In the rows, 128 means zero.
Where one turn sends some rows of the set: a few examples, then the rows asked:
Dunol: [172 150 135 120 127 106 180 126 115 153 107  88]
sem: [176 150 133 161 114 112 141 139 126 127 133 118]
Pes: [164 151 126 146 140  78 146 142 107 110 126  90]
Kotot: [146 137 133 132 123 135 175 135  95 109  99 103]
Fak: [152 149  98 124  88 110 160 141 123 119 109  84]
Neku: [155 128 112 144 117 106 139 162 118 133 129  59]
Zet: [126 132 134 149 118 123 149 118 120 158 105  86]
Fer: [175 150 142 116 123 108 148 136 146 147 100 104]
pebik: [153 132 111 143 119 106 139 159 119 131 133  64]
Fem: [148 152  98 138  92 112 161 142 101 114 124  84]
vom: [175 138 135 128 108  80 132 139 120 127 100  78]
vama: [163 143  94 126  92 107 154 135 118 113 129  92]
Zufo: [132 138 141 122 120 113 126 137 105 155 102 113]
dum: [164 155 133 123 138 112 174 121 112 148 124  96]
musib: [181 156 141 152 128 113 149 130  99 138 133 116]
budus: [150 166 145 149 121 119 168 150 108 142  90  88]
vut: [157 127 116 133 123 103 142 144 118 131 153 111]
Sido: [150 124 121 121 110  99 157 163 140 145  94  85]
Beg: [170 106 121 146 125  98 162 126 128 153 100  98]
gep: [134 144 122 135 145 101 154 161 102 143 112 121]
rekem: [155 132 111 145 115 107 137 156 120 134 132  63]
Gutik: [151 135 105 151 121 121 156 136 102 112 127 123]
vube: [134 161 139 136 120  97 132 135 107 122 110  71]
Bapo: [152 128 133 109 119 129 158 130 126 114  92 105]
Rige: [171 123 129 124 124 127 162 128 102 109 118 116]
batuz: [164 150 135 145 104 112 149 149 154 140 100 100]
Dubo: [152 160 139 170 111 128 154 150 119 130 108  96]
lodiz: [170 122 132 136 118  95 145 148  94 152  99 114]
bepe: [163 157 141 126 125 119 171 114 104 158 115  86]
rego: [166 119 107 125 100 109 147 135 133 125  98 119]
Zov: [133 139 130 154 103 124 155 149  87 141 121  80]
rav: [140 134 116 155 146 108 167 130 118 138 132 108]
Sazo: [124 141 118 145 101 134 153 141 108 127  87  94]

pebik moves to Neku
dum moves to Dunol
Now find these:
sem moves to batuz
rav moves to Beg
musib moves to Fer
Fak moves to Fem
Gutik moves to rego
vut moves to Sido
Kotot moves to Rige
gep moves to lodiz
Pes moves to vom

Where one turn sends some rows of the set: a few examples, then the rows asked:
Lise: [128 135 127 123 119 148 127  87 115 149 140 111 136 120 139 136  91 154
 133 141 124 165 101 126 102 117 148 101 142 130 130 144 144 131 126 166
 133 123 128 123 122]
Luza: [128 139 152 150 143 151 142 127 115 121 129 138 117 158 122 161 110 124
 150 142 117 130 112 132 144 119 138 118 150 126  95 129 137 113 119 156
 129 106 154 154 160]
velif: [117 135 138 101 131 160 132 119 118 152 140 116 125 111 123 148  90 143
 139 127 128 141 122 162 110 115 132 120 132 141 113 141 134 163 105 148
 120 105 131 146 126]
noru: [129 135 106 139 103 129 144 101  97 145 149 136 127 127 128 121 118 146
 143 140 130 176 124 124 128 117 159 107 123 147 131 141 140  89 115 148
 146 136 134 150 112]
bomi: [146 127 114 108 139 123 110 126 119 165 124 151 119 144 119 135 105 155
 123 154 136 147 112  96 129 134 155 100 120 130 128 144 144 129 150 150
 141 115 109 137 100]
lev: [131 142 122  60 125 164 124 129 107 136 124 144 128 140 131 116 109 139
 142 131 124 141 124 156 128 110 139 124 113 135 114 122 113 108 146 118
 110 109 145 146 141]
tad: [127 134 157 176 134 145 138 127 118 135 143 149 127 159 115 144  93 141
 123 132 106 167 112 133 129  93 135 130 135 138 101 118 132 108 119 157
 123 107 126 144 128]
damu: [116 129 127 113  95 161 116 113 103 162 126 147 146 144 128 111 101 148
 131 126 128 152 131 143 121 105 143 111  92 150 147 118 121  92 157 119
 110 115 118 137 123]
rez: [135 118 112 108 118 118 133 154  94 158 130 160 120 127 121 129 114 144
 141 140 131 136 144 118 126 118 140 107 106 167 117 150 134 131 116 132
 127 114 109 145  96]
muze: [127 143 122 117 146 160 122 132 125 164 147 133 113 135 102 161 105 140
 151 140 150 136 136 161 152 139 139 119 113 140 132 140 145 142 122 135
 131 112 122 170 133]
rameb: [129 141 127  82 122 169 106 114 108 151 110 136 135 145 131 124 115 143
 140 148 146 121 132 138 146 136 141 112 108 132 140 124 122  93 151 117
 124 122 147 165 147]
Zeti: [126 134 166 190 125 141 129 133 104 145 132 136 126 165 119 158  94 134
 139 136 127 156 120 125 136 118 137 123 127 135 120 136 131  98 123 151
 127 117 128 146 134]
vus: [139 129 146 155 149 159 145 124 116 127 137 139 121 160 105 148 113 141
 136 150 103 149  96 138 128 108 138 125 146 141 101 118 127 113 109 158
 120 102 134 146 148]
Lobas: [102 124 122 163 104 131 109 130 117 162 129 155 147 152 131 106 101 147
 118 118 131 149 128 122 157 116 128 116 134 139 125 111 136 103 122 134
 119 133 113 142 159]
Nim: [132 125 136  79 123 101 137 129 106 135 125 140 124 119 122 123 111 144
 122 141 125 138 131 113 113 120 140 119 127 140 108 134 135 136 124 150
 128 110 134 149  90]
teril: [114 132 133 137 122 122 130 136 134 141 126 126 139 156 124 114 103 144
 113 137 113 164 103 125 135 121 129 134 143 147 140 108 126 116 122 134
 107 126 110 105 159]
maz: [132  98 116  99 124 131 122 120  94 174 131 141 128 137 105 134 125 149
 144 141 138 117 113 118 124 134 145  85 127 142 122 143 134 137 130 153
 128 107 119 160 111]
kizas: [115 147 142 101  95 137 113 122  97 139 111 130 145 138 140 129 103 133
 141 130 143 141 145 136 131 126 137 122 108 136 151 123 123  88 163 118
 111 128 141 148 124]
gosaf: [113 131 139 135 111 109 114 154 100 147 129 124 136 159 133 126 108 126
 143 116 145 140 139 133 162 129 120 127 143 124 124 121 121 101 116 131
 116 129 134 146 166]
Kima: [108 127 140 114 138 142 122 126 132 152 126 119 126 166 120 108 110 134
 128 143 132 125 126 122 165 135 120 122 143 123 120 117 131 117 107 133
 128 115 132 152 183]
legob: [129 134 131 100 132 111 115 132 117 150 124 138 131 131 126 145 101 140
 151 144 135 118 149 106 131 127 123 108 125 134 128 141 165 140 151 160
 126 112 118 142 102]
Rorud: [134 145 129  79 130 163 117 116 123 147 129 133 136 152 128 115  95 150
 134 143 117 155 113 142 115 108 137 124 108 136 146 114 123 106 163 129
 110 105 120 116 133]
Dalin: [107 122 125 111 121 136 141 141 129 148 134 142 120 157 122 109 102 134
 120 109 122 145  99 144 144 111 144 115 145 130 102 120 117 131 121 129
 117 108 129 126 177]
Tebu: [128 160 116 126 131 119 134 127 121 136 150 143 116 133 116 147 113 131
 152 139 141 162 156 135 159 133 143 131 115 138 135 133 153 100 134 141
 142 133 136 167 109]
bime: [116 134 163 175 126 153 139 126 104 133 124 135 120 153 126 154 104 125
 144 143 126 129 136 122 147 120 136 120 132 144 106 135 136 102 103 145
 134 115 144 165 148]

noru moves to muze
maz moves to bomi
Now find these:
tad moves to bime
Dalin moves to Lobas
lev moves to damu

Where one turn sends some rows of the set: a few examples, then the rows asked:
Zana: [129 152 119 117 109  76 112 123 112 127 138 150 133 124 145 147 120 108
 126 111 159 102  96 126 105 155 161 132 131 118 148 140 104 146 128 121
 122 110 133]
Met: [135 156  91 128 132 123 106  82  85 126 145 128 133  98 114  95 112 120
 148 122 167 162 122 127 128 108 127 160 115 127 146 158 107 118 124 121
 114 118 129]
safa: [165 145 130 141 129  77 144 104 133 124 148 134 163 108 134  95 147 121
 142 132 156 164 145 113 129 160 132 122 122 125 133 153 145 123 139 132
 101 118 141]
vako: [138 158 125 121 124 114  98  93 123 140 146 125 125 124 117 144 108  99
 162  92 157 124 100 113 129 143 127 137 132 127 141 155  90 127 137 105
 129 104 130]
fof: [132 153 133 121 136 113 102  87 116 130 136 126 137 132 128 136 111 113
 166 109 151 119  95 115 125 145 129 153 137 121 129 156  91 117 128 105
 133 102 121]
revik: [154 139 104 129 110  87 121 115 107 133 135 135 148 113 121 110 137  83
 107 111 165 156 145 136 112 138 160 118 119 114 132 138 118 140 133 132
  99 102 132]
paz: [138 144  98 112 150 105 144 100 119 134 152 132 137  78  93 102 120 131
 147 109 132 172 123 130 117 123 139 146 111 129 171 155 123 153 128 138
 131 136 144]
leli: [138 133 123 134 139  80 113 120 119 112 132 151 158 106 123 102 127 131
 141 137 126 131 114 115 117 157 149 153 129 120 142 132 164 128  91 128
 101 120 177]
Mela: [142 134 113 119 177 104 121 106 127 121 139 129 145  99 101 105 120 113
 162 105 106 126 100 135 118 166 147 143 118 130 148 159 124 153  95 125
 124  92 156]
migo: [138 137 103 109 158 112 144 106 107 129 141 133 144  91 105  94 117 133
 160 103 131 161 121 127 136 126 131 149 123 121 170 157 113 140 126 149
 119 148 139]
kodif: [168 143 126 145 128  81 135 113 134 108 160 124 158 114 132 104 142 116
 140 136 166 159 152 104 127 161 135 115 106 124 143 139 127 133 138 131
 105 112 144]
gozif: [156 136 107 126 118  80 117 110 113 126 133 130 153 119 131 117 143  97
 108 120 168 149 152 130 101 139 153 122 114 126 127 143 129 140 136 118
 109  86 123]
veg: [116 152 104 124 131 126 116  82  89 140 131 128 131  86 110  92 114 123
 152 130 158 152 117 131 120 113 129 160 118 126 135 158 114 122 130 126
 106 126 128]
fifi: [144 139 126 133 139  87 109 127 123 106 134 142 163 118 143 105 120 138
 162 133 129 108 118 110 129 167 133 138 124 138 143 153 152 131 106 127
 101 102 170]
Luk: [150 126 108 122 163  97 127 100 112 120 140 130 154 106 104 109 137 123
 162  99 103 127 102 136 108 170 146 150 118 133 153 157 138 143  98 112
 132  89 166]
demem: [134 134 126 132 137  82 113 121 123 111 140 151 171 111 125 103 122 135
 145 141 120 123 111 118 120 160 147 146 123 127 138 146 155 124  94 130
 106 110 177]
Zut: [128 140 108 105 158 113 141 110 118 131 143 133 150  81 113  98 115 136
 165 103 134 153 114 118 133 130 130 142 129 128 180 163 108 132 125 149
 116 140 135]
toz: [159 145 104 123 119  83 114 107 108 122 125 131 152 133 128 116 139 101
 118 128 156 137 155 133 103 145 156 121 103 119 116 145 127 142 139 118
 111  80 122]
misa: [139 160 121 117 122  78 100 130 122 133 140 156 131 128 143 140 103 105
 127 104 160 118  95 126 121 142 158 130 146 118 146 157 102 147 126 129
 116 114 127]
lotu: [142 156 128 125 120 109 106  96 122 145 159 118 125 123 117 142 111  98
 155  93 155 138 104 123 134 141 128 141 132 139 133 162  86 138 138 104
 136 101 136]

revik moves to fof
Mela moves to safa
Zut moves to leli
Now find these:
Luk moves to kodif
demem moves to gozif

Where one turn sends some rows of the set: a few examples, then the rows asked:
Mapup: [128 116 129 121 129 139 126 136 135  90 142 127 118 142 118 167 141]
Nub: [126 170 129 125 134 125 136 139 104 129 138 121 141 119 133 131 152]
Zomil: [126  96 124 126 123 140 116 128 127 110 141 122 118 135 125 167 136]
Depi: [135  96 117 132 118 132 120 118 133 135 141 116 130 138 124 166 124]
tel: [119 144 132 118 137 112 118 130 101 126 129 139 125  97 140 141 140]
sene: [128 131 130 123 118 126 132 133 147 126 116 136 126 136 124  82 145]
vuk: [130 118 130 133 136 112 145 130 122  81 129 111 119 127 125 112 111]
par: [136 132 132 127 130  98 144 121 132  86 122 113 123 126 118 114 108]
Fuz: [126 116 126 132 129 130 140 140 144 132 123 137 124 135 134  81 128]
Fitob: [111 157 131 133 128 143 122 133 147 114 129 153 129 148 125 158 138]
ges: [138 139 128 123 130 130 137 135 147  95 142 127 127 152 109 168 136]
puvas: [124 117 131 120 130 118 130 133 148 120 117 151 115 124 130  87 130]
litim: [118 161 126 141 126 141 127 127 152 134 130 146 140 152 124 155 129]
vug: [103 118 129 139 126 150 108 128 132 127 131 153 122 134 140 160 130]
Relo: [146 141 121 129 127 122 141 127 153 121 142 121 138 153 109 164 124]
Zomon: [127 109 127 137 128 123 140 130 113  92 130  98 123 129 129 108 117]
dopib: [137 125 125 133 110 105 132 111 124 114 120  91 134 129 120 109 121]
Vido: [110 122 123 145 124 147 114 123 137 148 133 145 134 139 140 157 120]
tive: [130 110 125 137 113 119 133 121 114 108 126  88 130 131 127 106 122]
resel: [117 142 122 146 123 143 123 122 146 152 133 143 143 148 132 155 120]
gizon: [122 135 126 125 146 112 128 131 102 138 136 138 129  96 146 139 125]
nezu: [139 134 129 127 118  94 136 111 133 104 118 105 131 127 116 113 114]
vusik: [121 161 133 117 131 118 123 134 103 120 128 130 131 108 135 138 156]
zekir: [125 144 124 134 149 121 140 137 102 146 143 129 138 109 145 133 121]
Vop: [125 127 132 118 122 118 129 133 149 120 113 147 121 127 126  85 141]
rusi: [103 136 132 133 129 148 112 133 138 109 129 157 121 138 134 160 136]
nobaz: [144 120 117 134 121 124 131 116 144 141 142 116 139 146 116 164 118]
pofa: [126 112 128 127 134 124 136 136 145 126 120 147 118 127 135  85 125]
lipim: [128 161 125 134 143 126 144 140 105 142 143 121 143 120 140 128 136]
kebu: [127 126 127 128 122 131 137 136 147 133 122 132 129 139 129  79 138]

Relo moves to nobaz
par moves to nezu
Now find these:
resel moves to Vido
lipim moves to zekir
Vop moves to sene

